The rows of X fall into 4 groups, and each row is roughly a mix of its group's hidden directions.
X (132 x 10):
.06; -.05; -.12; -.12; .26; .01; -.15; -.02; -.45; .10
.28; -.04; -.17; .25; -.09; .23; -.09; .28; -.02; .15
-.21; .21; .07; -.38; .10; -.01; -.10; -.02; .07; .28
.00; .31; -.03; -.34; -.28; .09; -.16; -.11; -.01; .11
.34; -.24; -.16; .05; .04; .10; -.02; -.22; -.21; .20
.09; .03; -.32; .11; -.33; .07; -.18; .13; .02; .23
.06; .00; .04; .35; .04; -.07; -.23; .05; .08; .38
-.18; .10; -.04; .00; .06; .39; -.26; -.23; .16; .06
-.08; .13; -.07; -.03; -.06; -.52; .00; .21; .01; .05
.34; .11; -.01; .22; -.12; -.19; -.07; .17; -.30; -.04
-.04; -.40; -.05; .28; .00; -.19; -.07; -.21; -.13; -.05
.24; -.19; .08; .33; .06; -.09; .28; -.13; -.08; -.15
.27; .28; .16; -.21; -.19; .00; -.17; -.21; .09; .07
-.20; .18; -.14; -.14; -.16; -.16; -.10; .25; -.33; -.04
.24; .20; -.18; -.05; -.11; -.04; -.28; .21; .12; -.26
-.14; .22; -.01; .24; -.11; -.27; -.10; .09; .32; -.14
.10; -.42; .18; -.11; -.10; .20; -.23; .04; -.08; .08
-.07; .21; .05; -.05; -.16; -.32; -.08; -.08; .34; .20
.01; .38; -.27; .05; -.15; -.04; .04; -.05; -.31; .05
.15; -.07; -.03; -.06; .05; .36; .03; .15; -.34; .22
.35; -.05; .16; .12; .04; .20; -.26; .10; .23; .11
.11; .04; .02; -.07; .24; -.08; .09; .18; .37; .29
.03; -.08; -.07; .12; .27; .14; -.15; .37; -.14; .22
-.22; -.18; .03; .00; .30; -.35; -.08; -.12; -.08; .17
.15; -.21; .00; -.20; -.01; -.14; -.13; -.44; .07; .08
-.33; -.06; -.01; .25; .08; -.11; -.08; -.27; -.22; .16
-.34; .28; -.13; -.25; -.04; -.08; -.14; .15; -.15; -.03
.34; .25; -.05; .10; -.29; -.07; -.21; .10; -.08; -.07
.01; -.13; .00; -.28; .23; .22; .00; .05; -.29; .24
.11; -.23; .08; .09; .10; -.36; -.17; -.03; .26; .17
-.07; -.01; .29; -.11; -.25; -.01; -.10; .13; .18; .35
-.03; .13; .09; -.08; .14; .10; -.01; .00; .12; .52
.05; -.03; .18; .04; -.04; -.35; -.10; .16; -.35; .16
.17; .38; -.18; .03; .20; .28; -.04; -.07; -.10; .01
-.38; .02; .22; -.23; .14; .05; -.06; -.27; .04; -.06
.22; -.15; -.25; .21; .18; -.25; .08; -.19; .08; -.14
.01; .43; .08; .11; .06; .21; -.03; .25; -.14; -.06
-.13; .30; -.02; -.15; -.31; .25; .18; .03; -.17; -.02
.03; .13; .38; .19; -.04; .10; .15; .30; .11; -.12
.16; .18; -.45; -.19; -.10; .10; .06; -.02; -.15; -.07
-.25; -.07; .31; .01; .00; -.12; -.25; .21; .24; .00
.06; -.19; -.02; -.29; .07; -.03; .10; -.11; -.20; .39
-.19; .00; -.25; -.10; -.29; .06; -.23; .21; -.09; -.21
-.19; -.04; -.05; -.24; -.15; -.03; .34; -.24; -.22; -.09
-.03; -.26; .27; -.24; .08; -.11; -.15; -.26; .00; -.19
-.08; -.06; .08; -.15; .28; -.20; .28; .15; -.08; .30
-.14; -.25; -.17; -.02; -.09; -.29; .15; .14; -.31; .02
.29; -.11; .15; .06; -.29; .08; -.27; .13; .10; -.18
-.03; -.03; .04; .31; .18; .04; -.02; .07; .07; -.45
.20; .26; .10; .03; .22; -.32; .22; -.11; -.12; .06
.38; .10; .23; -.16; .27; .00; .08; -.12; -.11; .09
.03; -.31; -.09; .02; .16; .14; .40; -.02; .04; -.20
.07; .05; -.21; -.05; -.37; -.26; -.17; .04; .16; .16
.02; .17; .02; -.27; -.22; -.05; .28; -.09; -.23; .22
.25; -.09; -.13; -.22; .01; -.23; .10; .37; .03; -.07
-.07; .16; .24; -.08; -.16; -.17; -.19; -.09; .39; -.02
-.13; .01; -.42; -.12; .22; .20; .06; .12; -.15; .08
.29; .44; .04; .15; -.08; .01; .09; -.17; -.01; .01
.03; .09; -.01; -.06; .25; .28; -.11; .31; .09; .28
.33; .30; .04; -.20; -.13; .08; .15; .11; .09; -.19
.06; -.16; -.35; -.21; -.20; -.25; -.01; -.18; .11; .03
-.04; .22; -.21; .01; .02; .19; .09; -.14; -.22; -.37
.20; -.25; .35; .16; .02; -.05; -.01; .12; .18; -.22
.05; .00; -.48; .01; -.12; -.18; .14; .21; -.08; .04
.03; .35; .06; .05; .22; .13; .20; .27; .06; .18
.03; .30; .01; .31; .15; -.07; .33; -.13; .01; -.06
-.30; .02; .05; -.03; -.24; .30; -.04; -.16; -.05; -.28
.09; -.33; -.17; .08; .12; -.01; .28; -.16; -.12; -.24
-.27; -.21; .09; -.25; -.08; -.30; -.17; -.14; -.11; -.02
.27; .25; -.23; -.18; -.07; .29; .04; -.11; -.09; -.13
-.30; .12; -.02; -.14; -.14; -.04; .09; -.10; -.35; -.23
-.29; -.08; -.21; .15; .16; .02; .18; .14; .18; .28
.16; .34; .16; .26; -.11; -.17; .14; -.21; -.04; .01
-.09; -.22; -.10; -.23; -.25; -.28; .11; -.03; .21; -.15
-.04; -.08; .09; -.17; .26; -.03; .16; .18; .10; .41
-.21; -.26; .37; -.21; -.04; .09; -.12; .06; -.12; -.07
-.09; .01; -.02; -.27; -.18; .29; .11; .06; -.19; -.31
-.29; -.37; .02; .09; .17; .23; .14; .01; .04; -.13
-.10; .24; -.02; .39; -.08; -.21; .23; -.11; -.13; .00
.23; .04; .16; .01; -.23; .16; -.13; -.26; -.26; .19
-.11; .20; .25; .19; .20; .28; -.06; .16; -.21; .00
-.11; -.14; -.16; -.41; -.13; -.09; -.12; .29; .01; -.04
.11; -.11; .09; -.38; .06; -.01; -.03; -.22; -.16; .31
-.10; .01; -.15; .32; -.02; .18; .15; .01; .00; .39
.06; -.08; .51; -.01; .08; -.23; -.01; -.02; -.11; -.02
.00; -.05; -.10; .14; .35; .26; -.08; .22; -.08; -.25
-.16; .03; -.38; -.30; -.23; -.06; -.10; -.04; -.10; -.10
.15; -.21; .14; -.31; .09; .12; -.15; -.05; -.03; .34
.30; .20; -.36; .15; .09; .17; .13; .06; -.04; .08
.26; .16; .11; .20; -.14; .09; .01; -.10; -.16; -.37
.10; .03; .10; .38; -.30; -.10; -.03; -.01; -.18; -.21
.27; .13; .01; .36; .02; -.08; -.16; -.29; .03; -.10
.03; .15; -.07; .34; -.16; -.24; -.03; .04; .30; -.15
.07; .32; .36; .15; .09; .02; .10; .21; .13; -.10
-.04; .40; .29; .00; .22; -.10; .01; .14; -.11; -.11
.00; -.40; -.01; .15; -.22; .12; .06; -.13; -.05; -.27
-.15; .01; .32; -.21; -.20; -.06; .11; .16; -.03; -.31
-.02; -.04; .22; .06; -.24; -.15; -.08; -.23; -.32; -.22
-.01; .07; -.38; .15; .10; .19; .28; .20; .10; -.08
-.22; .05; -.05; -.02; -.15; -.03; .20; -.16; -.25; -.37
.02; .13; .04; -.34; .28; -.07; .07; -.09; .17; .29
.01; .13; -.20; -.16; .06; -.18; .02; .42; -.08; .21
.12; -.39; .27; -.08; .17; -.13; -.06; .16; .01; .15
-.17; -.32; -.09; -.13; -.27; -.01; .21; .07; -.25; -.06
-.27; -.22; .10; .30; -.17; .11; .07; -.01; .25; -.13
.07; -.07; .19; .02; -.25; .01; .07; .09; .38; .29
-.30; .27; .05; -.14; -.20; .12; .20; .06; .24; -.03
-.06; .38; .30; .10; -.01; .18; -.23; .10; .00; .03
.10; -.16; .39; .10; -.15; -.23; -.06; -.06; .06; .26
-.37; -.16; -.06; .21; .12; .04; .00; .07; -.14; .30
-.15; .05; -.15; -.16; .24; -.45; -.01; -.12; -.03; .01
-.28; -.22; .28; .16; -.08; .04; .11; -.21; .19; -.11
-.01; -.21; -.19; .00; -.12; -.22; .24; .24; -.29; -.08
-.24; .13; .01; .01; -.21; .36; -.02; .26; -.06; -.16
.05; -.11; -.04; -.16; .00; .27; .27; .11; .00; .38
-.03; .13; .21; -.15; -.44; .01; .10; -.12; .14; .15
-.10; -.16; .39; -.12; -.15; -.34; -.07; .01; .01; -.04
-.14; -.26; -.06; .13; -.15; .25; -.22; .02; .11; -.31
.35; .08; .33; -.04; -.03; .17; -.02; -.25; -.01; -.13
.00; .21; -.03; .15; -.07; -.09; -.15; .27; .23; .34
.02; .02; .21; .20; -.18; -.11; -.21; .21; .33; .13
.14; .00; -.01; .08; .23; .44; .18; -.13; -.05; .14
-.07; -.28; .12; -.08; -.16; .02; .38; -.05; .26; .06
.09; -.19; -.01; -.25; .20; -.18; .09; .26; .09; .29
.13; -.17; -.15; -.09; .25; .12; .08; -.18; -.34; -.19
.06; -.14; .12; .11; .18; -.18; .10; -.19; .43; .06
.31; .14; -.02; -.33; -.25; .04; .14; .14; .04; -.13
.11; .10; -.29; .10; .39; .08; -.12; .14; -.18; .06
-.19; .32; -.10; .23; -.06; .05; .23; -.16; .24; -.02
.02; .22; .02; .19; -.24; .06; .00; -.09; .13; -.42
-.11; -.35; -.05; -.24; .20; -.08; -.10; .28; .10; .08
-.12; -.04; -.07; .18; .03; .29; -.29; .09; .19; .28
Each list below has three rows that fit no group; the rest each fit one group, if only roughly. Name those rows in the order they come.
  Q641: .17; .02; .24; .03; -.20; -.17; -.36; -.19; .11; -.10
  Q854: .21; .24; .09; -.03; .04; -.12; -.38; -.03; .26; .06
  Q559: -.04; .03; .23; .21; -.13; .32; .13; -.30; .11; -.09
  Q233: .09; .19; .06; .10; .05; -.23; -.35; -.14; .05; .30
  Q585: -.01; -.17; -.13; .14; -.30; .00; -.18; .24; .06; -.31
  Q284: -.06; -.09; .16; .21; .00; .02; -.31; .36; .15; .10
  Q438: -.17; -.01; -.05; .02; .25; -.22; -.01; .00; -.06; .44
  Q860: .23; .13; .17; .26; -.10; .33; -.10; .14; -.09; .16
  Q528: .18; .01; .19; .01; .23; .20; -.03; .26; -.20; .27
  Q884: -.22; -.24; .10; .13; .32; -.15; .22; .10; .08; -.15
  Q736: .11; .19; .05; -.33; -.10; .11; -.09; .16; -.28; -.23
  Q374: -.16; -.38; .12; .20; -.23; -.05; -.15; .16; .10; .05
  Q975: -.10; .25; .08; -.22; .00; -.13; .01; .25; -.26; .27
	Q528; Q736; Q975
  Q757: -.15; -.21; .01; .05; -.02; -.39; -.24; -.04; -.06; .26
  Q814: -.32; -.06; .19; .17; .26; -.09; .18; -.19; -.13; .11
  Q58: -.08; .01; -.19; .32; .00; -.21; .16; .04; -.33; -.17
  Q430: -.22; .29; .00; .03; .16; -.29; -.06; .22; -.23; .03
  Q978: -.22; .36; -.14; .16; -.04; .07; -.05; .33; -.05; -.04
  Q130: -.30; -.05; .23; .10; .14; -.28; -.20; -.09; .18; .11
  Q773: .26; .38; .32; -.02; -.04; -.07; .11; -.08; .04; -.02
  Q646: .30; .17; -.20; .04; .08; -.24; -.15; -.25; .17; .07
  Q988: .12; -.08; .12; .20; .16; .15; .13; -.08; .18; .41
  Q347: -.15; .20; .15; .28; .10; -.06; -.23; .12; .24; .21
  Q292: .01; -.11; .07; .12; .11; .23; -.09; .41; .08; .26
  Q346: -.10; .20; .23; .25; .14; -.13; -.13; -.05; .31; -.18
  Q317: -.28; -.09; -.07; .27; .02; -.33; .08; .16; .03; .19
  Q830: .23; .05; -.03; -.43; -.01; -.11; -.09; .22; -.19; -.04
	Q773; Q346; Q830
  Q852: -.15; -.17; -.09; -.31; -.17; .01; -.26; -.03; -.18; -.24
  Q72: -.31; .10; .10; -.27; -.06; -.02; .02; .35; -.13; .13
  Q140: .10; .38; .08; -.29; .11; -.04; .28; .09; -.01; -.02
  Q506: .06; .15; -.20; -.17; -.21; .21; -.12; .30; .11; .21
  Q43: -.02; .04; .19; .26; .29; -.06; .34; -.10; .08; -.14
  Q718: .17; .17; .29; .27; .12; .12; -.26; -.02; -.19; -.03
  Q410: .25; .14; -.43; -.17; -.01; -.07; .05; -.19; .04; .06
  Q33: -.07; -.36; .06; .08; -.21; -.06; -.26; -.09; .16; .24
  Q994: .06; -.07; .07; .18; .17; .33; -.34; .00; .05; .19
  Q785: .23; .17; .28; -.09; .19; .16; .28; -.03; .20; -.01
	Q72; Q718; Q994
  Q633: .01; .12; -.13; .16; -.07; -.19; .14; .02; .46; .09
  Q829: -.10; .26; .11; .02; -.09; .29; -.29; .04; -.25; .12
  Q271: .11; -.10; -.33; -.27; -.29; .01; .18; .08; -.07; -.12
  Q351: .02; -.40; -.25; .02; -.05; -.09; .11; .24; .12; .17
  Q672: -.42; -.04; -.03; -.13; .13; -.14; .08; .04; -.20; .25
  Q903: -.12; .11; .40; .09; .35; -.05; -.07; -.13; .10; .02
  Q784: .19; -.14; .29; .16; .25; .00; -.33; -.02; .00; .08
  Q441: .06; .44; -.23; -.19; .07; -.05; .01; -.15; .00; .17
  Q925: .28; .02; -.07; -.13; -.07; -.31; -.14; -.28; .08; .21
  Q318: .09; .43; .09; -.15; .18; -.24; .11; -.05; -.05; -.14
  Q121: -.07; .08; .18; -.14; -.21; -.07; .04; -.03; .41; -.25
  Q733: .27; .19; -.07; .11; -.23; .19; -.13; .08; .21; -.25
  Q999: .05; -.23; .32; -.32; -.12; -.07; -.08; .22; -.10; .04
	Q351; Q784; Q999
  Q991: .40; .22; -.09; .10; -.03; .08; .04; .28; .12; -.14
  Q622: -.01; -.22; -.23; .37; .06; -.19; .21; .17; .02; -.02
  Q82: -.20; -.02; .11; .02; -.08; .11; .00; .37; .15; .34
  Q470: -.13; .34; .07; .16; .04; -.27; .24; .20; -.09; .08
  Q496: .10; .03; .09; -.12; -.29; -.09; .16; -.02; .36; -.26
  Q169: .00; .16; -.15; .12; .11; -.21; .23; .34; -.23; .10
  Q457: .12; .16; .19; .02; -.33; -.10; -.08; -.10; .35; .10
  Q974: -.06; -.20; .29; .00; -.35; -.03; .06; .12; .09; .27
  Q800: .00; -.07; -.07; -.16; -.46; -.05; -.10; -.07; .27; -.04
  Q912: -.20; -.18; -.26; -.02; .32; -.08; .23; .00; -.17; -.12
  Q240: -.21; -.11; .31; -.38; -.05; .05; -.01; .12; .12; -.13
  Q630: .21; .00; .26; -.14; .05; -.04; .02; -.33; .31; -.06
  Q968: -.30; -.31; .14; .27; .08; -.21; -.11; .01; .03; -.05
  Q610: -.18; .23; -.11; .19; .16; -.08; .18; .38; -.02; .00
	Q470; Q240; Q968
  Q422: .29; .17; .17; -.06; .11; .24; .17; -.19; .18; -.17
  Q706: .00; .24; -.15; .05; .19; .06; .24; -.26; -.30; .09
  Q744: -.15; .06; .05; -.12; -.10; -.34; -.16; .08; -.11; .37
  Q65: .05; .24; .08; .21; .03; .04; -.42; .23; .02; -.03
  Q280: -.02; .07; -.19; -.21; -.08; -.15; .21; -.29; -.26; .19
  Q879: .07; .25; .02; -.10; -.09; .27; .19; -.17; -.28; .21
  Q184: -.03; .21; .29; -.14; -.15; .11; .07; .07; -.01; .40
  Q725: .19; -.12; -.05; .34; -.21; .07; -.15; -.30; .06; -.11
  Q896: -.24; .03; .16; -.07; .19; -.40; -.04; -.09; .22; -.03
  Q781: .37; -.30; -.14; -.01; .04; -.15; -.17; .20; -.11; .01
  Q621: .05; .27; -.13; .19; .38; .21; -.01; -.15; .05; .05
	Q879; Q184; Q781
  Q979: -.09; -.19; -.16; .37; .09; .15; -.02; .20; .00; .25
  Q211: -.06; -.24; -.15; .12; -.07; .44; -.04; -.12; .17; .06
  Q404: .02; -.16; -.12; -.10; -.42; .07; -.09; -.04; -.07; -.32
  Q391: .27; -.05; -.24; -.06; .21; .09; .25; .22; .19; .12
  Q27: .32; -.12; .07; -.01; -.15; .03; -.02; -.03; .05; .44
  Q659: .35; -.03; -.08; .15; .02; .02; -.03; -.28; .15; -.31
  Q855: -.15; .01; .01; .13; .04; .54; .06; .02; .01; -.08
  Q55: -.24; -.02; .04; .17; .30; -.12; .18; .08; -.11; .32
  Q353: .10; -.10; .06; -.04; -.38; -.36; -.06; .15; -.12; .06
  Q834: -.21; -.08; -.13; -.16; .24; -.06; .22; -.18; .06; -.32
  Q367: -.06; .14; .19; .20; -.08; .13; -.30; .29; .22; -.01
  Q358: .13; .18; .11; -.07; .03; .02; -.18; .45; -.14; .16
  Q923: .00; -.17; .26; -.06; -.06; .21; -.20; .13; -.37; -.08
  Q657: .13; .04; -.13; .14; .20; -.27; .08; -.19; -.37; -.02
	Q391; Q358; Q657
  Q328: -.19; -.19; .25; .13; -.28; -.09; .00; -.25; -.05; .20
  Q959: -.04; -.54; -.14; .14; -.08; -.03; -.05; -.01; .00; -.01
  Q927: .02; .04; .02; -.04; -.42; -.13; -.10; -.35; .11; .03
  Q41: .15; .19; -.12; .34; -.02; -.24; -.15; -.17; -.11; .20
  Q427: -.35; -.13; .02; .09; .19; -.23; -.06; -.14; .29; .05
  Q288: -.11; -.24; .26; -.14; .22; -.01; .36; -.06; .01; .08
  Q409: .14; -.01; -.17; .03; -.02; -.21; -.01; -.05; -.11; .49
  Q542: -.08; -.17; .04; .45; .23; .21; .01; .01; .11; -.03
  Q917: -.19; .08; -.04; .13; -.23; .09; -.03; .23; .41; -.03
  Q531: .25; -.06; -.13; -.11; .17; .13; .31; -.21; .16; -.18
  Q266: -.29; -.09; -.22; .24; .21; -.08; .25; -.16; -.01; .10
  Q220: -.02; .21; .05; -.12; -.19; .27; -.30; .27; -.06; .08
  Q583: .04; .14; -.07; -.39; -.17; -.01; -.30; -.01; .01; -.23
  Q314: -.21; .10; .06; .12; .17; -.17; .27; -.04; .32; -.20
  Q261: -.26; -.13; .08; -.04; -.08; .21; .16; .38; .08; .15
	Q927; Q266; Q220
